[[-2.40  1.67  0.54 -1.22  0.50  1.67 -0.19 -1.88  2.28  2.54  0.57  1.59]
 [ 4.71 -3.63  0.48  0.94  0.92 -4.77 -0.39  4.85 -3.10 -4.50  0.50 -1.40]
 [-1.98  1.75  2.06 -2.09  1.55  2.19 -1.71 -2.35  1.79  2.21  1.73  2.15]
 [-0.56  0.57  4.89 -1.58  5.12  0.54 -3.68 -0.86  0.45  0.29  2.68  1.62]]
->
[[-0.56  0.57  4.89 -1.58  5.12  0.54 -3.68 -0.86  0.45  0.29  2.68  1.62]
 [-1.98  1.75  2.06 -2.09  1.55  2.19 -1.71 -2.35  1.79  2.21  1.73  2.15]
 [-2.40  1.67  0.54 -1.22  0.50  1.67 -0.19 -1.88  2.28  2.54  0.57  1.59]
 [ 4.71 -3.63  0.48  0.94  0.92 -4.77 -0.39  4.85 -3.10 -4.50  0.50 -1.40]]

[[ 2.73  1.10 -0.34  3.33  3.17 -0.31  2.58  0.19]
 [-2.12 -0.15 -1.66 -5.49 -4.99 -1.04 -2.74  0.14]
 [-2.14 -0.08 -1.48 -5.51 -4.69 -1.08 -2.55  0.23]
 [-0.77  4.15 -3.48 -0.11  0.57 -3.97  2.24  4.01]
 [ 3.91 -0.22  0.96  3.12  3.59  1.04  1.97 -0.90]
 [-1.52  0.06 -1.46 -5.04 -4.30 -1.46 -2.13  0.26]]
->
[[ 3.91 -0.22  0.96  3.12  3.59  1.04  1.97 -0.90]
 [ 2.73  1.10 -0.34  3.33  3.17 -0.31  2.58  0.19]
 [-1.52  0.06 -1.46 -5.04 -4.30 -1.46 -2.13  0.26]
 [-2.14 -0.08 -1.48 -5.51 -4.69 -1.08 -2.55  0.23]
 [-2.12 -0.15 -1.66 -5.49 -4.99 -1.04 -2.74  0.14]
 [-0.77  4.15 -3.48 -0.11  0.57 -3.97  2.24  4.01]]

[[ 1.68 -2.47  1.40  0.23  1.10 -1.36 -0.79  2.99]
 [ 1.22 -1.31  0.90  2.50  2.55 -1.83 -1.90  3.46]
 [ 2.34  1.44  1.78  4.82  0.72 -0.33 -0.63  3.64]
 [ 2.34  1.21  1.26  0.18  2.59 -1.66  1.25  0.49]
 [ 2.34 -0.21 -1.82  0.69 -2.15  1.43 -0.74  4.63]
 [ 1.22  1.38 -0.57  2.91 -0.98  0.17 -2.42  3.46]
 [ 1.03 -1.22  1.32  1.91 -0.36 -1.04  1.99  2.93]
 [ 1.68  3.22 -2.22  3.58 -1.74 -0.52  0.05  2.05]
 [ 1.50  1.90  2.66 -1.17  1.21 -2.40 -1.97  3.00]
 [ 5.22 -1.11 -0.97  0.80 -0.34 -4.86  0.41  2.20]
 [ 1.31 -0.07  1.06  1.29  1.12 -1.38 -1.56  4.47]]
->
[[ 1.50  1.90  2.66 -1.17  1.21 -2.40 -1.97  3.00]
 [ 2.34  1.44  1.78  4.82  0.72 -0.33 -0.63  3.64]
 [ 1.68 -2.47  1.40  0.23  1.10 -1.36 -0.79  2.99]
 [ 1.03 -1.22  1.32  1.91 -0.36 -1.04  1.99  2.93]
 [ 2.34  1.21  1.26  0.18  2.59 -1.66  1.25  0.49]
 [ 1.31 -0.07  1.06  1.29  1.12 -1.38 -1.56  4.47]
 [ 1.22 -1.31  0.90  2.50  2.55 -1.83 -1.90  3.46]
 [ 1.22  1.38 -0.57  2.91 -0.98  0.17 -2.42  3.46]
 [ 5.22 -1.11 -0.97  0.80 -0.34 -4.86  0.41  2.20]
 [ 2.34 -0.21 -1.82  0.69 -2.15  1.43 -0.74  4.63]
 [ 1.68  3.22 -2.22  3.58 -1.74 -0.52  0.05  2.05]]

[[ 1.31  0.02 -0.17 -2.06  0.92  0.73  3.18 -0.05 -3.16 -0.77]
 [-5.08 -0.66  1.71 -1.17  1.30  6.13  4.33 -0.82 -2.86  5.75]]
->
[[-5.08 -0.66  1.71 -1.17  1.30  6.13  4.33 -0.82 -2.86  5.75]
 [ 1.31  0.02 -0.17 -2.06  0.92  0.73  3.18 -0.05 -3.16 -0.77]]

[[ 1.82  1.94  1.28  2.13 -0.15 -2.75]
 [ 3.19  0.33 -0.57  3.90 -3.83 -6.58]
 [-2.09 -7.07 -6.39 -1.93 -2.96  0.14]
 [-5.11 -0.76  0.16 -5.80  2.29  4.25]
 [-2.59 -7.23 -5.98 -2.09 -3.73 -0.34]
 [-4.21  0.12  1.18 -4.91  3.33  5.28]]
->
[[ 1.82  1.94  1.28  2.13 -0.15 -2.75]
 [-4.21  0.12  1.18 -4.91  3.33  5.28]
 [-5.11 -0.76  0.16 -5.80  2.29  4.25]
 [ 3.19  0.33 -0.57  3.90 -3.83 -6.58]
 [-2.59 -7.23 -5.98 -2.09 -3.73 -0.34]
 [-2.09 -7.07 -6.39 -1.93 -2.96  0.14]]

[[ 0.00  0.02  0.08  0.01 -0.06  0.05 -0.04 -0.02  0.20  1.87  5.35  4.27]
 [ 0.03 -0.05  0.02  0.51  3.51  5.61  2.62  0.24 -0.05 -0.05 -0.01 -0.02]
 [ 0.06  0.13  1.75  5.24  4.29  0.98  0.08  0.06 -0.09  0.01 -0.03  0.07]]
->
[[ 0.06  0.13  1.75  5.24  4.29  0.98  0.08  0.06 -0.09  0.01 -0.03  0.07]
 [ 0.00  0.02  0.08  0.01 -0.06  0.05 -0.04 -0.02  0.20  1.87  5.35  4.27]
 [ 0.03 -0.05  0.02  0.51  3.51  5.61  2.62  0.24 -0.05 -0.05 -0.01 -0.02]]

[[ 1.28 -1.24 -0.54 -1.74 -2.07 -1.32  5.19 -3.81  4.03  3.68 -2.54  2.88
  -0.76  0.54 -2.96]
 [ 1.54  1.38 -1.82 -0.77 -1.42  0.63 -4.70  4.81 -1.97 -1.41  5.73 -4.34
  -2.37 -5.24  1.88]
 [-0.90 -2.19 -0.38 -1.53 -1.71 -1.78  3.15 -6.89  1.85  1.56 -6.29  2.38
  -0.69  0.63 -4.11]
 [ 1.76 -2.42 -3.53 -5.25 -6.69 -3.09  3.53 -6.72  3.58  3.49 -3.01  1.14
  -4.92 -5.19 -6.35]
 [ 2.06 -1.77 -3.43 -4.62 -6.04 -2.54  2.51 -4.85  3.12  3.08 -1.49  0.23
  -4.67 -5.47 -5.10]]
->
[[-0.90 -2.19 -0.38 -1.53 -1.71 -1.78  3.15 -6.89  1.85  1.56 -6.29  2.38
  -0.69  0.63 -4.11]
 [ 1.28 -1.24 -0.54 -1.74 -2.07 -1.32  5.19 -3.81  4.03  3.68 -2.54  2.88
  -0.76  0.54 -2.96]
 [ 1.54  1.38 -1.82 -0.77 -1.42  0.63 -4.70  4.81 -1.97 -1.41  5.73 -4.34
  -2.37 -5.24  1.88]
 [ 2.06 -1.77 -3.43 -4.62 -6.04 -2.54  2.51 -4.85  3.12  3.08 -1.49  0.23
  -4.67 -5.47 -5.10]
 [ 1.76 -2.42 -3.53 -5.25 -6.69 -3.09  3.53 -6.72  3.58  3.49 -3.01  1.14
  -4.92 -5.19 -6.35]]
